In the rows, zero is written as 128.
The rows of D fall into 3 groups, and each row is roughly a mix of its group's hidden directions.
D (108 x 11):
[[113 164 125 111 169 141 127  96 116 118  87]
 [ 71 145 155 126 158 153 138 147 129 110 132]
 [107 175 108 153 131  88 139 136 133 115 158]
 [178 152  99 113 124 117 173 132 112 127 126]
 [128 128 101 105 110 135 148 130 162 164 175]
 [171 116 126 133 102 122  92  97 120 110  92]
 [144  89 185 125 136 152 144 153 126 119 131]
 [103 174  93 103 154 127 140 105 111 125 148]
 [163  85 121 169 116 129 108 124 115 100 110]
 [ 98 155  98 106 137 142 127 119  76 130 105]
 [168  86 107 169 122 105 112 125 113 119 133]
 [ 83 117 130 136 134 134 117 118 181 113 162]
 [112 168 128 101 115 157 151  94 102 129 100]
 [123 152 161 116 139 149 140  89 106  96  95]
 [153  87 111 167 125 101 127 147 110 138 160]
 [132 103  92 105  96 155 102 109 103 148 109]
 [111 123 140 112 125 154  85  82 114 120  96]
 [101 136 100 137 140 117 146 161 130 162 174]
 [ 93 172 117 138 141 121 144 117 102 106  90]
 [147  87 107 122 109 149  91 116 130 149  91]
 [101 131 127 131 186 132 147 155  97 107 125]
 [116 150 171 124 100 149 166 114 126 120  92]
 [141 145  88 122 117 110 107  70 116 134 118]
 [ 93 118  99 137 168 131 159 165 111 117 130]
 [155 122 165 122 104 148 111  76 117 132 110]
 [115 107 126 143 140  96 146 169 149 120 174]
 [155  72 151 131 102 149 137 120 151 113 141]
 [ 82 140 169 123 146 159 137 141 107 101 125]
 [140 101  78 124 117 126  79 122 118 149 119]
 [165 111 134 168 104 131 107 102  98 110 109]
 [125 189 148 127  96 101 133 130 133 148 143]
 [173 104 154 143 106 144 120 115 108 105  92]
 [135  81  91 144 141 116 122 153 155 134 160]
 [130 120 154 121 133 148 169 188 135 128 140]
 [116 121 108 123 164 116 122 173 163 124 163]
 [118 141 126 135 104 137 136  79 111  89  91]
 [157 132  74 119 147  95 121 137 154 133 149]
 [115 137 151 170 107 110 157 127 142  90  99]
 [139  93 171 152  85 145 133 129 125 149 111]
 [111 120 163 125 129 157 172 127 102  92 113]
 [132 138 135 139 170 119 144 181 151  97 126]
 [174 119 130 166 109 126 151 160  96 122 120]
 [ 93 147 136 128 138 120 160 183 139 117 153]
 [151 103 189 102 112 126 134 106 134 138 141]
 [154 115 130 143 152 101  85 156 155 156 134]
 [153 116 154 128 133 124 136 186 157 129  99]
 [132  96 112 157 132 145 117 162 117  88  94]
 [123 101 110 132 138 122 125 167 170 149 169]
 [ 82 114 118 122 140 121 101 104 154 143 171]
 [154 103 163 122 171 144 105 133 150 139 100]
 [117 146 174 127 142 137 168 159 102 116 107]
 [ 99 159 121  96 156 159 167 109 121 130 119]
 [141  89 104 151 134 148 113 148 139  90  92]
 [145 152 149 102 133 152 142 140  98  87  95]
 [161 140 145 118 113 106 113  66 121 141 128]
 [150 131  85 144 129  93 102  83 127 127 136]
 [ 85 158 108 132 143 109 145 161 132 139 164]
 [187  99 104 144 118 113 123 136 130 108 154]
 [130 136  82 135 147 116 140 178  97 138 116]
 [172  92 158 119 115 120 110  90 120 121 111]
 [189 114 119 156 114  99 146 128 118 141 141]
 [155  85 120 157 130 111 148 171 142 117 147]
 [133 145  90 129 139  89 115  88 158 137 148]
 [158 109 157 100 110 160 125 154 101  97 123]
 [ 86 123 136 157 163 115 140 157 145 132 164]
 [183  75 133 133 122 117 116 112 119 133 120]
 [127 107 107 125 148 119 114 173 176 135 156]
 [146  90 124 119 163 132 108 163 142 157 155]
 [191 122 109 155 111 102 145 115 119 122 125]
 [ 90 141 134  99 163 134 132 176 152 135 133]
 [ 89 155 158  89 134 143 114 120 115 108  98]
 [154 128 143 113 119 105 108  64 128 145 137]
 [ 83 113 129 135 142 125 133 153 152 161 170]
 [104 191 109 112 117 122 146  98 117 129 133]
 [165 104 166 129  94 133  91 125 133 143 107]
 [156 118 105 141 102  99 126  84 102 154 145]
 [167  95 108 151 124 143 109 115 134 103  88]
 [188  99 135 158 108 113 128 112 110 128 127]
 [ 88 146 158 102 154 157 132 158 122 104 118]
 [132 103  78 127 154 116 111 146 145 147 166]
 [101 148 110 137 143  95  94  80 126 141 115]
 [151 111 169 136 108 163 139 142 105  91 114]
 [159 128 175 117 110 130 135 123 170 145 158]
 [ 65 124 140 129 153 143 122 148 149 136 155]
 [182 115 107 112  91 126 107 103 123 131 110]
 [ 93 154 154 119 154 158 141 135 108  86 119]
 [ 95 122  91 145 152 124 143 137  89  91 122]
 [143 100 145  87 111 138 118 176 139 156 127]
 [161 115 155 161 105  93  94 143 150 129 134]
 [ 98 188 135 114 132 125 162 120 107 121 140]
 [162  97 147 160 138 111 134 163 118  99 150]
 [143 124 165 142 113 142 109 108 106  92  84]
 [108  97 104 157 138 113 128 169 115 140 168]
 [195  93 135 143 112 121 136 116 122 136 120]
 [190 111 125 157 110 118 125 112 107 120 107]
 [119 115  81 152 129  98 119 168 139 147 150]
 [144 101 161 132 122 154 147 183 141 114 132]
 [105 148 154 131 126 143 151 121  87  98  87]
 [113 120  69 132  91 117 134 128 117 128 163]
 [ 74 164 120 102 141 160 119 130 127 130 108]
 [ 80 128 172  97 127 161 121 134 113 130 129]
 [147  77 113 144 154 120 109 157 157 138 145]
 [115 173 171 147 148 107 139 133 114 101 108]
 [141  86 141 101 138 115 142 132 163 157 163]
 [135 108 168 157 162 112 137 170 143 113 133]
 [129 111 108 139 141 102 156 178 136 144 166]
 [106 103 116 127 102 140  80  90 143 149 139]
 [ 72 121 119 116 138 142  89 119 155 142 148]]

One row of each group comes first, with its name. Which group is each row after those in?
[113 192 152 115 152 125 142 116 136 141 105] | J
[125 150  80 143 140 109  96 111 104 110  98] | R
[129 149 165 136 144 146 149 145 111  84  93] | B

[123 102 157 125 134 163 142 122  96 100  86] | J
[151  97 127 113 110 128 133 174 158 165 140] | B
[156  88 131 120 105 139 102 149 150 172 129] | J
[163 102 144 146 135 116  74 116 132 117 101] | J
[100 136 122 119 115 155 172  99 105  94 113] | J
[126 175 154 109 110 150 143 109 100 162 125] | R
[117 115 127 152 135 111 157 181 161 145 148] | J
[109  94 166 122 119 130 118 112 131 155 178] | R
[136 105 101 165 130  91 122 119 143 150 169] | B
[123  91 116 135 122 118  69 123 161 138 142] | B
[ 90 143 171  82 130 149 123 108 141 130 127] | R
